In the rows, zero is written as 128.
Each row of Y is roughly a mix of the hidden directions of one of several groups.
Y (134 x 12):
[[143 180 158  54 106 112  94 129 121 123 129 111]
 [125 155 124 141 157 115 129 208  72 129 132 124]
 [141 121 173  55 115 113  95 136 106  90 147 115]
 [135 117 120 147 160 148 162  65 156 114 159 177]
 [ 97  67 103 133 158 154 130 156  85 172 135 142]
 [162 129 138 139 117  95 158  97 206 103 126 110]
 [145 127 110 132 180 107 111 162 164 171 180 105]
 [100 119 173 123 127 136 135 105  64  99 133 183]
 [170 137 108 145 127  98 115 181 171 149  92  88]
 [111 120 115 164 182 169 164 137 140 168  87 145]
 [152 174  85 124 150 132  83 165 104 174 138 144]
 [102 139 111 187 170 149 125 150 156 130 169  86]
 [108 115 162  98  78 122 117  91  75  94 133 159]
 [107 130  94  93 150 156 162 155  87 181  98 139]
 [142 175 125 195 146 150  79 134 144 140 102 144]
 [130  72 109 200 113 111 114 140 162 147 115 111]
 [141 163 170 103  97 101 161 113 120  60 115 132]
 [173  79 123 125 126 120 159  86 183 108 109 152]
 [145 106 129 103  93 111 168 110 184 100 103  83]
 [132  55 129 190 115 115 104 138 155 115 130 109]
 [181 100  58 116 115 128  93 117 152 142 152 136]
 [ 86 116 142 137  86 127 137 111 128  72 164  75]
 [113 105 107 150 112 104 124 185 133 124 149  55]
 [157 136 125  72 133  93 109 125 171 146 181  97]
 [121 212 138 109 154 159 149 135 136 137  88 117]
 [121 183  95 137  88  90 130 167 113 133 145  81]
 [153 128 170 131 112 103  57 132 118  82 160 133]
 [143 145 133 132 172 148  88 117  98 154 142 200]
 [187 123 137 129 116 128 132 101 177  84  78 146]
 [162 164  85 129  92 106 104 159 160 131 117  75]
 [179 108 109 160 160 148  90 114 169 147 107 168]
 [117 155 181  67 142 122 172 129 126  88 130 107]
 [136 160 154 119 213 138 131 149 156 141 158 125]
 [ 98 148 103 142 108 133  77 146  85 125 188 102]
 [108 105  65 154  85 104 179 119 118 144 148 120]
 [108 101 136 211 141 121 156 152 157 124 107 103]
 [140 135 168  63  93  87 111 118 125  97 159 109]
 [128  96 174 138  86  77 150 134 157 112  91  97]
 [106 128 120 203 106 148 158  98 150 118  83 132]
 [108 131 158  71 157 156 170  84 112 117 138 163]
 [ 85 130 134 212 126 157 131 135 112 130  89 131]
 [177 142 155 121 177  83 113 153 164 125 168 133]
 [136 153 153 180 150 100  94 124 154 185 123 161]
 [105 101 145  92  98 100 198 120 125  94 135  99]
 [132 171 165 136 201 120 126 147 155 132 169 123]
 [164 123 100  92  96  70 109 135 146 138 178 105]
 [102  71 139 115 180 140 143 154 137 185 127 114]
 [142 188 150 106 145 152 107 116  98  71 151 155]
 [162 164 150 119 114 104 124 149 181  95 102  76]
 [ 91  75 109  98 138 148 137 145  65 157 145 142]
 [123  57  99  76 125 152 136 114  94 148 131 153]
 [140 151 141 187 184 106 107 158 154 153 159 134]
 [188 127 121 105  91  77 111 113 169 100 149 120]
 [148 131  94  83 174 144 127 130 161 194 137 127]
 [118 149 104 209 145 145 165 109 166 127 117 134]
 [109  80  78 139 104 146 138 175  94 128 105  92]
 [ 85  75 147 180 150 122 134 153 136 175 119 110]
 [111 163 146 131 136  76 141 178 138 149 158  75]
 [107 134 113 151  99 182 112 126  86 120  63 141]
 [173 103 112 121  81  71 121 133 173 122 127  97]
 [135  59 183 137 136  87  97 139 152 143 135 125]
 [104 106 147 115 123  80 189 129 159 176 118 104]
 [134 173  83  79  80 128 146 146  97 116 108 101]
 [158 131 179  90 182 118 131 154 164 150  93 128]
 [152 106 144  62  89 106  71 126 126 124 140 109]
 [131 109  89  75 130 147 139  89 108 175 138 174]
 [100 153 119 177  91 150 144  65 122 117 112 162]
 [121 123 154 106 172 181 125  88 107 114 132 185]
 [112 148  95 159  92 141 118  89 186 155 121  87]
 [144 162  68 189 100 156 105 124 125 110 109 135]
 [167 160 100 172 114 128  88 114 187 142 105 120]
 [121 134 143 218 151 122 127 170 118 106 115 133]
 [149  99  77 173 136 135 139 113 183 169 109 133]
 [147 162 146 136 166  98  98 185 156 142 151  87]
 [167 165 126 163 102  79 119 143 175 100 129  97]
 [ 79  98 166 127 121 156 134  92  77 122 120 171]
 [161 138 149 160 167  95 125 171 186 126 129  95]
 [144 134 111 137  74 122 112 102 184  94 125  76]
 [148  84 177 132 126  88 100  95 165 112 166 143]
 [114 107 123 121  71  95 149 160  69  92 122 114]
 [115 137 177  95 120 143 149  73 104  89 121 173]
 [135 179 156  92 124  85  97 134 110 183 135 151]
 [139 148 113 155 191 160 131 117 130 166 122 187]
 [168 199 123 139 167 132 131 150 171 103 124 110]
 [168 112 106 138 112 106 180 135 155 129  60 141]
 [128 120  86 106 119 141  96  75 147 178 173 144]
 [154 105  80 109 129 193  76 116 132 132 105 134]
 [122 102 145 156 176 117 164  95 144 162 149 184]
 [101 141 162 152 182 102 122 156 136 161 184 114]
 [131 145 135 124 187 155  76 119 157 178 158 137]
 [154 152  89  79  98 138 110  83 113 156 122 173]
 [161 170 173  76 136 125  94 113 173 127 110 117]
 [137 111 105  94 134 149 152  77 109  92 176 171]
 [120 186 100 106 179 166 125 127 109 149 168 143]
 [143  83 136 123 115 132 136  83 202 102 129  99]
 [ 96 124  89 168 133 126 191 145 130 177 101 119]
 [138 109 126  35  92 123 137 118 113 107 130 109]
 [ 89 120 128 182 117  91 131 172 127 167 138  84]
 [162  92 120 112 113 115 159  65 177 112 134 155]
 [107 149 189 109 172 131 165 157 121  86 133 104]
 [194 139 144  67 134 102 104 127 159 103 138 131]
 [127 108 136  46 138 141 128  98  95 132 160 161]
 [161 189 126 131  87 127  85  99 116 110 105 166]
 [103 156 126 199  74 117 113 116  99 102 125 136]
 [121 116 138 147 180 102 128 171 164 175 159  94]
 [130 181 206 116 161 106 128 125 158 125 120 128]
 [111 151 166  47 138 110 151 130  98 126 158 125]
 [134 181 145 125 208 152 126 140 141 129 159 138]
 [123  89  49 121  93 159 133 141 107 141 111 105]
 [165  94 134  82 132  95 149 146 182 117 131  83]
 [127 143  86 108 164 205 140 128 106 131  98 146]
 [132  97 108  81 161 126  96 166 117 177 169 111]
 [133  97  98 206  95 113 118 113 152 100 151 120]
 [102 198 146 165 104 141 113 148 104 105  92 106]
 [139 160 110 185 108 105 135 182 124  92 108  93]
 [125 130 174 163  99 130 121  79 119  82 102 174]
 [123 101 126 140  97 149 168  75 112  94  91 175]
 [152 103  88  95 104 167 109  80 106 112 124 175]
 [ 71 122 147 157 121 154 119 102  67 130 142 168]
 [132 183 143  99  70 122 131  89 133  83 113 115]
 [111  68  87 108 138 134 176 120 113 177 129 149]
 [133  53 139 151 144  97 106 125 164 165 159 129]
 [157 129  67 107  93 158 101  91 103 112 136 164]
 [172 171 161 126 113 101 120  99 157  67 134 142]
 [109  52 150 152  80 107  98 108 134 125 133 115]
 [114 185 121 135 173 184 169 133 120 112  98 135]
 [107 132  96 186  87 114 131 161  99  91 145  92]
 [170 102 106 167 152 153  96 136 177 146  83 134]
 [116  55 153 148 152 127 176 115 132 137 101 163]
 [115 144 174 179 105 111 101 149  89  75 122 133]
 [120 139 180 143 170  94 119 154 123 189 117 158]
 [120  81  95 152  66 109 111 117 155 127 141  81]
 [ 95 130 114  88 177 167 158 108 106 149 175 146]
 [117 108 118 119 163 168 163 130 166 174  73 113]]
Each list below has one row that fits no group; the rest each fit one group, if only roughly. Name that row.
  * k131: [115 156  93 136 156 174 130  71 137 149 165 164]
  * k216: [103  91 101 119  98 124 143 134 167 158 124  56]
  * k207: [131  96 198 155 138 101 130 125 164  78 136 113]
  * k410: [159 167 155  84 116 103  81  92 131 121 164 156]
  * k143: [135 186  70 125  91 133 105 124  88 115 159 135]
  * k390: [175  93 137  58 124 108 137 108 122  98 141 162]
  * k716: [111  81  98 125 183 148 173 135 140 175 145 131]
  * k862: [159 170 178 108 107 122  97 103 126  98  88 163]
  * k383: [153 130 109 175  80 112 160 105 154  92  81 137]
  * k46: [150 171 178 157 149 107  97 179 137 108  99 114]
  * k125: [147  95 102  98  62 124 118 135 137 101  92  83]
  * k429: [139 123 112 142  80 154 140  80 165 104  69 125]
  * k82: [130  80 138 111  89 155 135  82 113 100  80 161]
  * k601: [135 142  89 153 157 160 149  80 190 145 145 134]
 => k125
  * k465: [103 168 135  84 123 106 162 177  85 150 113 102]
  * k28: [ 95 116 159 168 150 118 101 185  87 114 158 107]
  * k688: [139 111 115  90 112 112 141  58 152 136 179 155]
  * k794: [ 82 149 137 167 163 124 124 181  92 163 152 113]
  * k136: [105 153 165 130 145  76 163 159 135 121 175  89]
  * k326: [144 149  48 149 148 150 151 120 143 171 130 149]
  * k813: [156 136 157 102 173 109  95 186 118 170 107 139]
  * k849: [128 102 159  97 160 135 164 112  96 143 102 195]
  * k264: [110 162 132 124 116 122 112 179 143 136 115  47]
  * k153: [105  72  87 153  74 128 101 114  99 156 132 134]
  * k580: [155 114 112 123 115 122 142 111 204  96 138  75]
  * k227: [100 180 146 146 198 161 143 159 121 141 132 121]
 => k580
  * k696: [114 108 144 153 199 154 147 159 159 164 104 115]
  * k925: [162 205 117 153 149 121 130 175 127 117  97 129]
  * k858: [128 180 145 108  89  98 141  73 152 100 162 123]
  * k293: [123 177 147 168 126 133 123  91  96 104 133 192]
  * k175: [123 153 116 137 112 171 141  66 131 137  80 175]
  * k628: [121 101  95 115 139 123 143 150 178 157 151  58]
  * k247: [130 101  87 108 125 141  99 133 175 178 138  75]
  * k375: [ 99 163 105 140 148 134 190 174  86 140 107 122]
  * k250: [111 152  96  80 104 151 161 149  70  98 119 111]
  * k313: [146 155 124 100  65  97 122 159  92  94  98 107]
  * k320: [106 105  88  81 121 136 113 113 126 166 191 100]
  * k384: [154  93  99 137 111 166 110  82 170 140  80 146]
 => k175
  * k713: [144  36 121 132 118 134 105 103 150 105 149 129]
  * k306: [121 105 120  83  72 114 172  80 143 103 133 109]
  * k58: [146 151  68 125 117 163 116  74 121 130 149 174]
  * k396: [121 111 135  94 151 153 103 156 109 194  76 137]
  * k321: [154  68  92 109 102 140 107  76 162 123 149 135]
  * k678: [149 195 169 139 171 137 139 129 159  87 118 130]
  * k879: [177 185 119 155 125 117  81 146 133 140  90 156]
  * k68: [111 145 139  48 104 114 130 147 100 119 151  84]
  * k197: [155 165 118 149  81  94  96 176 120 114  93 100]
  * k897: [156 137 144  96  90  67 148 134 140  80 152 102]
 => k897
  * k440: [115 140 123  51 140 122 129 127  91 149 185 132]
  * k443: [105  67 108 126 104 129 179  73 133 136 137 150]
  * k491: [144  95 169  87 150 128 142  95 127 149  98 189]
  * k772: [136 107 207 139 135  84 109 107 170 122 138 134]
  * k539: [103 163 120 206 144 117 103 155 127 148 163 113]
  * k167: [141 163 156 105 139 113 110 119  74 104 164 187]
  * k84: [141 184  71 164 138 133 123 166 145 132 143  89]
  * k304: [103  86 165 151 104  63 141 159 107 124 152 109]
  * k334: [172 128 119 109 119 152 126 114 175  57 113  99]
  * k859: [122  98 101 160 151 144 160 100 176 185 104 140]
 => k334
  * k371: [146 148 123 163 173 179 101  89 157 129 123 172]
  * k569: [104  78 146 129 167 157 150  74 148 150 145 163]
  * k908: [117  83 140 204 138 122 127 146 167 145  99 108]
  * k769: [139 145 148  75  93 124 122 117 136  61 142  86]
  * k557: [134  84 184 141 129  85 117 180 136 120 104  99]
  * k72: [126 104 159 107 183 124 136 109 129 183 140 183]
  * k352: [134  62 132 115  99 113 119  81 180 158 123 123]
  * k917: [127 125 127  71 126 117 110 182 125 133 142  59]
  * k683: [ 89 100  94 197 136 145 132 125 145 178 134 117]
  * k399: [109 162 153 207 140 144  83 145 133 126 111 118]
 => k399
  * k951: [132 190  98  94 124 151  98 147  80 158 110 145]
  * k182: [154 118 144  73 160 142  75 111 126 167 138 168]
  * k215: [122 133 150  75 124 108 111 101  93 119 197 154]
  * k764: [129 153 108 209 129 143 108 103 177 119 139 118]
  * k882: [133 116 137  98 189 122 100 149 132 187 169 139]
  * k490: [131 125 155  69 110 150 164 110 112  90  72 137]
  * k674: [ 99 132 127 101  60 105 130 114  63 117 139 137]
  * k522: [132 143 101 175 191 183 122 143 151 146 113 135]
  * k238: [125 201 148 143 128 126  98 151 141  92 145  79]
  * k811: [147 152 112 186 186 166 122 143 166 131 107 133]
 => k882
  * k288: [116  88 117  82  74 124 170  85 136 105 125 109]
  * k374: [137 188 132  65 102 131 148 123 111 132  79 133]
  * k368: [135  67  74 102  90 117 107 118 121 166 152 126]
  * k106: [149  83 126 178 163 122 148 155 182 139  98 114]
  * k720: [119 137 105 202 161 167 130 168 118 121  97 126]
  * k25: [131 123  87  94 136 135  98 132 167 177 165  80]
  * k652: [132 180  99  56 123 161 144 135 116 133 102 106]
  * k689: [141  81 107  65 141 129 134 111 141 190 128 144]
  * k515: [104 112 115 189 130 157 138  91 102 138 116 188]
  * k277: [106  91 125 119 103 129 208  97 124  89 118 128]
  * k910: [119 155 145  50 106 112 135 107  86 118 161 142]
 => k374
  * k834: [145 104 110 113 165 187 120  80 134 105 146 173]
  * k636: [186 110  81 147 156 134 101 135 187 135 140 121]
  * k13: [138 138 104 125 120 168  81  91  89 137 124 191]
  * k869: [189 134 140 139 157 106 123 124 205 116 121 126]
  * k262: [ 85 124 187 113 122  73 142 142 108 146 166 109]
  * k75: [104 110 106 141 113 106 116 191  80 127 163  88]
  * k979: [134  92  72 161  98 146  82 100 110 136 155 156]
  * k26: [116 150 113 152 112 153 149 169  85 113  57 124]
  * k949: [122 158 136 139  76 106 118 143  65  73 131 135]
  * k318: [152 166 167  86 122  93  86 101 120 131 164 163]
  * k804: [135 142 134 214 121 125 104 127 140  74 143 128]
  * k584: [134 144  68 175 132 186 140 110 152 117  98 127]
  * k343: [ 84 140 151 166 160  97 158 172 111 141 167 103]
 => k26
  * k41: [143  88 152  98 146  85 185 114 151 105 166 136]
  * k471: [140 107 113 174 115 133 140  88 178  71 157 114]
  * k961: [126 120 127  97  95  61 114 144 114 150 186 106]
  * k693: [154 131 110  85 149 116  95 173 156 177 135  85]
  * k562: [132 180 150  79  94 111 135 129 137  82 132  80]
  * k60: [124  85 119 138 112 120 211 113 130  92 102 137]
  * k573: [122 146 145 171 202 175 133 144 150 134 105 136]
  * k415: [154 171 154 111  89  99  61 122 130 101 148 117]
  * k50: [145 147  52 147 104 156 113  86 130 147 134 160]
  * k691: [114 139 125 163 110 157 140  78  93 105 110 192]
  * k940: [169 147 132  77  83 131 115 115 146  82  86 110]
  * k115: [ 99 169 173 111 159 123  84 163 100 158 155 113]
 => k115
  * k930: [120 147 128 153 193 190 115 113 118 129 137 171]
  * k538: [101 112 137 100 177 174  91 153  89 169 134 136]
  * k30: [164 174 142 125 124 150  78 158 118  96  73 126]
  * k492: [141 137 192  69 142  97 100 134 100 126 145 155]
  * k641: [149 103 143 112 161 125  89 101 145 188 136 180]
  * k205: [116  79  80 163 120 128 141 111 141 194 119 147]
  * k848: [135 114 141  87 173 141 107 118 109 185 130 183]
  * k536: [130 159 100 151 149 145  75 138 167 184 138 100]
  * k413: [146 108 109 144 124 175 116 117  95 113  69 182]
  * k944: [ 98 143 156 142 148 118 125 187  69  97 157 111]
  * k771: [135 124 145 134 136  78 168 147 181 112 156  76]
  * k127: [130 128 142 140 193 145 159 167 174 145 100  95]
 => k538
  * k258: [133 130 162  59 140 117 169  96 130  91 162 139]
  * k751: [182 111 142 100 151  98 134  94 153 111 162 179]
  * k551: [151 191 153 128 122 127  64 127 107  93 144 146]
  * k857: [142  68 125  67 152 164 138 103 134 144 109 154]
  * k519: [135 173 103 167  84 108  98 167 102  96 132  99]
  * k480: [111 159 153 105 183 105 136 159 121 153 189 115]
  * k209: [ 66  90 109 143 122 153 141 142  78 174 117 126]
  * k802: [160 160 179 128 124 127 124  92 151 101  75 168]
  * k51: [114  60 107 144 117 110  95 150 139 175 153  95]
  * k620: [159 188 150  66 154 136 146 123 136  90 126 133]
  * k177: [ 99  98 144 198 115 113 156  88 137 145 117 164]
  * k243: [126 207 143 169 125 146  84 138 113 114 106 134]
  * k530: [ 93  61 126 155 154 135 120 139 149 152 171  91]
 => k177
  * k590: [135 132 113 147 153 123 104 117 107 196 137 195]
  * k121: [136  94 158 118  91 139 129  74 117  83  97 171]
  * k798: [115 127  71 129  82 106 158 158 121 168 105  88]
  * k587: [149  91  95  91 136 128  83 117 157 157 185 112]
  * k245: [142  73 109 181 166 135 130 116 144 156 133 177]
  * k970: [108  72 120 171 124 145 145 149 143 154  67 107]
  * k775: [134  66 131  57 117 149 139  97 121 135 104 146]
  * k351: [151 172 158 160 119 123 132  85 133  77 117 178]
  * k43: [147 144 119 173 122 111 182 155 159 100  75 107]
  * k855: [140  97 150 179 161 130  81 138 143 172 102 162]
 => k587
  * k924: [134 127 121 143 181 112 166 203 135 142 119  98]
  * k345: [121 131 178 192 170 128 115 167 145 127  97 121]
  * k455: [146 165 134  70 128 151  73 157  86 120 115 128]
  * k430: [135 192 145 115 163 179 133  98 145  86 123 138]
  * k787: [104 122 109 208 134 120 141 113 174 163 142 115]
  * k721: [159 147 114 169  98 128 146  89 183 104  83 133]
  * k987: [113  75 150 187  97 115  87 111 110 134 120 160]
  * k992: [118 141 113  67  65 118 117 107 120 111 153  86]
  * k69: [142 156  64  78  85 143 136  93 110 123 143 137]
  * k156: [ 71 114  97 150 134 157 180 137 122 172 107 102]
  * k791: [115  95 148 120 115  61 119 142 135 162 183 104]
 => k156
  * k922: [185 159 147  94 109  74 116 141 162 102 126 111]
  * k825: [170 119 111 112 100 151 109 118 178 112  65 103]
  * k112: [102 139 165 129 121  88 167 174 140 137 101  72]
  * k643: [134 100 141 183 156 109  94 113 143 173 150 176]
  * k448: [ 82  89 140 142 134  96 143 165 126 182 146  88]
  * k467: [130 114 147 150 104 113 189  81 137  78 113 160]
  * k325: [150  79 108  71 137 178 133 101 123 122  98 156]
  * k208: [135 140 168 201 170 143 119 130 155  91 116 142]
  * k221: [153 146 178 176 142 106  86 121 151  83 150 144]
  * k731: [100 140 117 131 151 138  91 192 105 171 139  84]
 => k922
  * k335: [157 154 104 105 194 188 123 122 136 125 128 157]
  * k810: [154 114 139 143 210 157 118 126 174 135 141 147]
  * k800: [100 118  83 151 162 143 155 174 129 141 164  79]
  * k854: [115  93  89 110 112 129 198 113 160 118 136  87]
  * k5: [114 167 120  87  67 148 102  79 101 118 123 135]
  * k978: [ 90  98 125 125 161 163 112  91 108 159 182 159]
  * k586: [180 163  73 116  91 113 136 116 165 139  94 127]
  * k552: [133  61  59 127 107 160 129 106 128 144 125 136]
  * k698: [192 107  83 122 113 139  96 102 156 135 100 164]
  * k901: [165 199 141 118 105 108 113 144 100  97  95 152]
 => k698
  * k837: [153  85 151  99 165  81 162 148 164 126 163 114]
  * k73: [117 187 180 129 177 131 164 151 138 126  97 123]
  * k763: [102 147 151 165 140  92 153 164 164 135 145  67]
  * k581: [141 112 146  60  89 129 152 121 111  83  88 120]
  * k803: [104 118 149  87 199 155 130 138 137 162 165 114]
  * k839: [147 184 124 158 115 161 123 100 124  69 100 156]
  * k622: [112  88 112 165 168 155 133 101 185 163 151 118]
  * k103: [136 140 131 119 102 161 113 120  68  87  83 173]
  * k385: [169 161 128 129 117 136  92  74 130 108 129 191]
  * k661: [101 146 152  87 147  90 136 123 116 172 193 130]
  * k301: [ 91 109 153 180 192 150 165 134 134 120 150 133]
 => k661
  * k400: [158 198  96 124 107 134 117 104 181 125 118 102]
  * k96: [130  82 102 145  78 123 123 121 118  63 159 103]
  * k547: [123  99 119  66 172 186 148 123 100 119 130 146]
  * k945: [161 189 137  84 111 127 143 105 169  99 101 109]
  * k842: [101 167 119 125 136 125 135 188  74 172 101 121]
  * k749: [ 89 121 123  90 127 135 128 125  54 146 173 155]
  * k285: [114 134 199 166 162  88 141 167 116 113 132 134]
  * k988: [114  79 179 136 183 143 149 126 164 151 100 132]
  * k938: [151 111  80 114 184 148 108 146 150 170 168 126]
  * k999: [136  83 160  75 137 145 154 103 139  67 136 123]
  * k898: [172 178  96 166 136 139  94 110 148  92 155 151]
  * k777: [ 99 120  83  76 127 137 174 135 129 172 142  88]
  * k240: [156  80 132 136 110 110  74 117 174 173 104 128]
 => k777
